In the rows, 128 means zero.
Each named move below is a turn or a mirror, shown by a few rows before and after it. Which moves, in which order, take the first row of each later pair to the second? The first pair is answered.
move soge:
[131 137 137 111 115 105 137 150 106 117 130 110 131 110 109 147 168 153
 132 136 125 113 124 123 140 145 135 150 120 131 159 148 120 123 129 134
 138 141 131 115 128 125 129 117 127 119] => [125 142 138 111 119 101 133 154 108 114 131 110 134 116 109 143 170 158
 132 138 122 111 130 123 136 138 129 143 117 130 160 152 127 123 124 137
 132 133 131 111 131 131 125 114 129 125]
[124  70 120 102  98 140 138 173 125 110 105 115 103 156 119 107 139  87
 168  96 143 112 112 115 153 126 145 134 154 125 161 103 125 130 175 108
 167 120  90 109 161 130 156  97 170 122] => [108  84 123  93 117 133 110 175 131 111 109 114 120 179 124  98 141 105
 170 101 141 108 135 116 134 101 116 113 138 126 175 133 151 130 160 123
 152  94  87 101 161 150 136  84 175 132]
[133 145 143 110 115 156 116 118 124 123 148 131 134 138  94 146 140 154
 108 126 134 121 170 114 150 110 111 125 128 171 158 129 146 158 144  97
 123 121 110 103  97 156 155 107 152  88] => [141 139 142 115 102 159 131 115 119 123 145 133 119 125  91 147 135 145
 108 123 138 122 158 115 161 124 130 137 135 170 153 113 130 158 148  89
 133 137 114 106  97 145 166 117 148  82]
move pas:
[122 120 141 139 134 122 123 114 114 147 145 108 111 134 130 164 124 158
 130 114 153 111 128 120 134  73  84 139  97 153 104  99 142  90 153 123
 103 132 136 115 109 112 149 134 116 123] => [125  74 108 137 118 147 169 112 118 140 122 126 123  97 153 141 112  99
 120 109 130 147  84 136 159 127 134 145 146 129 113  95 126 108 152 112
 113 156 127 145 117 102 139 144 120 118]
[126 112 145 115 141 139 160 119 144 138 166 122  89 147 127 144 117  89
 150 113 141 112  89  93 127 131 120 130 154 140 113  98  95 135 127 134
 152 151 165 114 138 120 142 139 112 133] => [128 122 155 118 145 136 151 118 144 138 171 121  89 155 121 146 118 101
 150 114 146 108  95  86 122 124 114 128 143 144 114 103  98 134 125 136
 153 147 170 109 136 124 143 141 112 138]
[131 149 132 121 165 149  97 135 155 134 120 162 149 142 147  78 114 121
 112 119 121 152 124 134  97 125 116 113 122 126 146 161 128 140 114 141
 134 124 145 150 123 163  91 108 140 139] => [113 141 132 124 162 138  87 145 143 146 127 138 157 150 156 107 111 148
 126 126 131 135 150 133  99  79  79 127 108 137 133 140 152 117 136 142
 107 113 140 135 119 151 113  98 135 134]
[133 121 124 133 129 140 146 123 123 135 141 131 107 120 129 149 122 120
 113 120 134 129  99 129 123 134 130 147 146 140 115  94  99 128 137 115
 138 156 137 134 123 104 138 141 129 124] => [142 144 133 132 140 136 132 119 128 129 146 138  99 127 118 143 127 128
 108 120 137 124 100 123 113 139 132 137 136 144 119 104  92 133 127 120
 150 154 143 129 124 117 126 142 133 131]
move podu:
[151 134 129 140 126 141 147 113 147 113 117 151 100 116 117 117 130 123
 110 115 118 137 101 125 131 182 185 105 140 126 133 131  73 142  88 129
 153 144 133 141 132 127 118 158 119 134] => [153 147 137 140 121 131 140 116 142 114 119 146  93 120 106 122 136 137
 116 117 126 123 110 117 133 180 186 106 128 132 134 129  70 141  91 128
 156 147 133 134 133 126 124 156 118 129]
[116 126 136 126 159 117 112 110 127 136 137 106 124 134 136 159 126 149
 143 123 154 112 140 153 111  98 103 120 116 124 107 123 130  89 136 136
 103 148 130 107 124 128 135 120 117 136] => [107 107 116 116 164 129 122 107 136 130 125 114 149 128 159 137 120 121
 143 122 137 139 131 166 112 113 111 111 140 105 119 141 140  95 129 137
  93 140 125 121 130 137 111 114 122 141]
[152 156 124 122  97  95 131 130 126 139 135 142 133 122 106 139 129 134
 135 140 112 108 155 120 130 139 167 111 106 129 131 122 118 133 122 100
 136 120 141 120 122 106 129 132 131  95] => [159 131 120 136 119 111 140 113 136 144 139 151 131 108 117 147 108 115
 123 131 112 128 125 134 123 130 149 124 126 138 109  95 121 116 137  93
 131 124 147 128 101  92 132 149 126 108]
move Sunuk:
[193 184 150 138 152 138  88 122 133 102 156 114  98 128 142  97 133 101
  85  79 111 123 104 118 129 202 129  96 125 185 115 119 161 160 129  92
 126 150 154 118 117 199 126 158  93 170] => [198 188 160 143 142 130  91 126 121 109 163 103  84 126 133 122 135 121
  91  78 123 106 112 114 134 185 121 111 115 196 103  94 159 148 144  87
 125 155 156 107 109 184 151 158  88 161]
[119 103 106 109 104 121 148 123 120 119 105 118 139 106 156 132 132 105
 144 135 119 142 135 127 167 153 149 137 135  97 151 146 114 141 126 114
 131 139 108 137 133 122 132 116 140 107] => [119 113 114 110 138 132 131 109 137 114 108 138 145 116 161 112 125  93
 128 130 113 158 125 133 142 150 133 118 137 100 156 170 120 145 110 121
 132 125 115 141 125 141 106 118 145 131]
[155 106 103 109 106 144 183 109 120 142 117 123 147 117 140 169 128  84
 115  97 118 162 112 155 143 147 159 140 163 109 109  83  93 129 135 124
 137 154 135 148 125 102 146 151 122 125] => [161 110 101 107 126 150 178 102 130 139 115 136 156 123 144 152 125  72
 106  98 110 174 107 162 128 151 158 124 168 107 111 102  95 135 121 129
 137 147 134 153 123 113 125 149 128 137]
[136 138 118 122  84 121 151 134 103 120 125 124 118 119 132 128 124 118
 139 128 125 118 116 123 153 152 176 144 130 123 139 118 102 138 135 114
 146 156 131 138 134 116 146 139 141  96] => [139 142 112 115 103 134 145 126 119 114 122 139 128 123 140 105 119 101
 130 126 110 138 107 130 140 166 178 123 140 113 148 143 104 148 118 118
 147 146 131 151 135 134 116 137 146 111]

(two moves a pair)
[127  93 113 155 128 133 163 128 125 140 138 116 109  98 134 154 117 118
 128 118 142 127 107 138 148 109 108 170 147 135 100  73 126 102 159 112
 118 148 138 128 110 101 155 154 116 124] => [120 149 129 134 178 128 103 122 156 124 144 140 132 141 127  98 128 125
 113 124 122 137 129 128  94 108  87 104 117 125 137 163 141 131  98 142
 122 104 145 125 121 167  81 133 134 158]
pas then soge
[100 126 174 115 120  84  71  99 129 152 153  87 109 155 126 142 116 154
  94 137 151  97 131 102 151 123  68 153  91 161  97  87 139  84 105 123
 133 120 122 113 140 107 144 110 104 158] => [100  95 146 106  69  86 117 114 112 148 131  77 113 126 133 134 120 128
 107 137 143 101 116 105 197 172 131 172 121 136 107  76 119 104 110 109
 145 151 110 127 159  87 159 114 108 128]
soge then Sunuk
[149  73 141 158 153 152 147  81 159 120 126 158 126  95 159 125 119  97
  93 112 103 180  75 142 129 147 153 125 186 124 117 127 111 127 122 121
 144 156 151 152 120 110 112 120 149 162] => [140 107 172 164 186 133  93  80 161 135 152 144 123 134 150 153 122 154
  95 117 125 148 122 135  90  72  75 113 137 154 103 130 144  98 127 133
 121 121 158 120 106 123 116 107 144 179]
soge then Sunuk
[154 165 143 129 133 128 106 144 120 137 154 126  92 119  93 152 141 145
 116 124 141 101 132 104 115 113 133 130 102 142 114 116  87 141 131 126
 149 150 140 104 134 127 134 135 134 119] => [151 105 113 135 139 158 141 133 128 138 141 137 111  89 128 146 118  97
 109 118 123 143  92 135 126 127 138 147 150 129 104  96  97 131 146 114
 131 158 137 129 127 109 131 145 134 127]
Sunuk then podu
[147  52  91 127 104 118 145 178 138 135  97 116 152 125 155 123  71  88
 145 149  80 161 163 147 133 155 133 107 143 103 122 161 184 153 121 141
 124 115 117 129 156  89 111  66 126 162] => [183 125 144 138 165 116  92 150 168 127 126 147 111 154 112 120  78 116
 117 138  89 149 165 127  75 141 103  81 104 138 113 178 161 155  94 154
 161 107 142 111 136 116  88  83 125 201]
pas then Sunuk
[112 133 137 123  89 107 152 156 116 126 132 101 120 128 118 143 142 150
 154 150 135 102 144 114 161 101 118 156 122 133 126 106 127 119 145 114
 129 126 112 106 148 105 148 112 116  95] => [ 99 109 122 127 136 128 135 142 137 131 136 115 151 136 146 133 125 131
 142 146 122 135 133 139 129  70  71 141 137 130 118 118 164 104 138 120
 100  97 115 117 127 117 118 109 122 125]
podu then soge
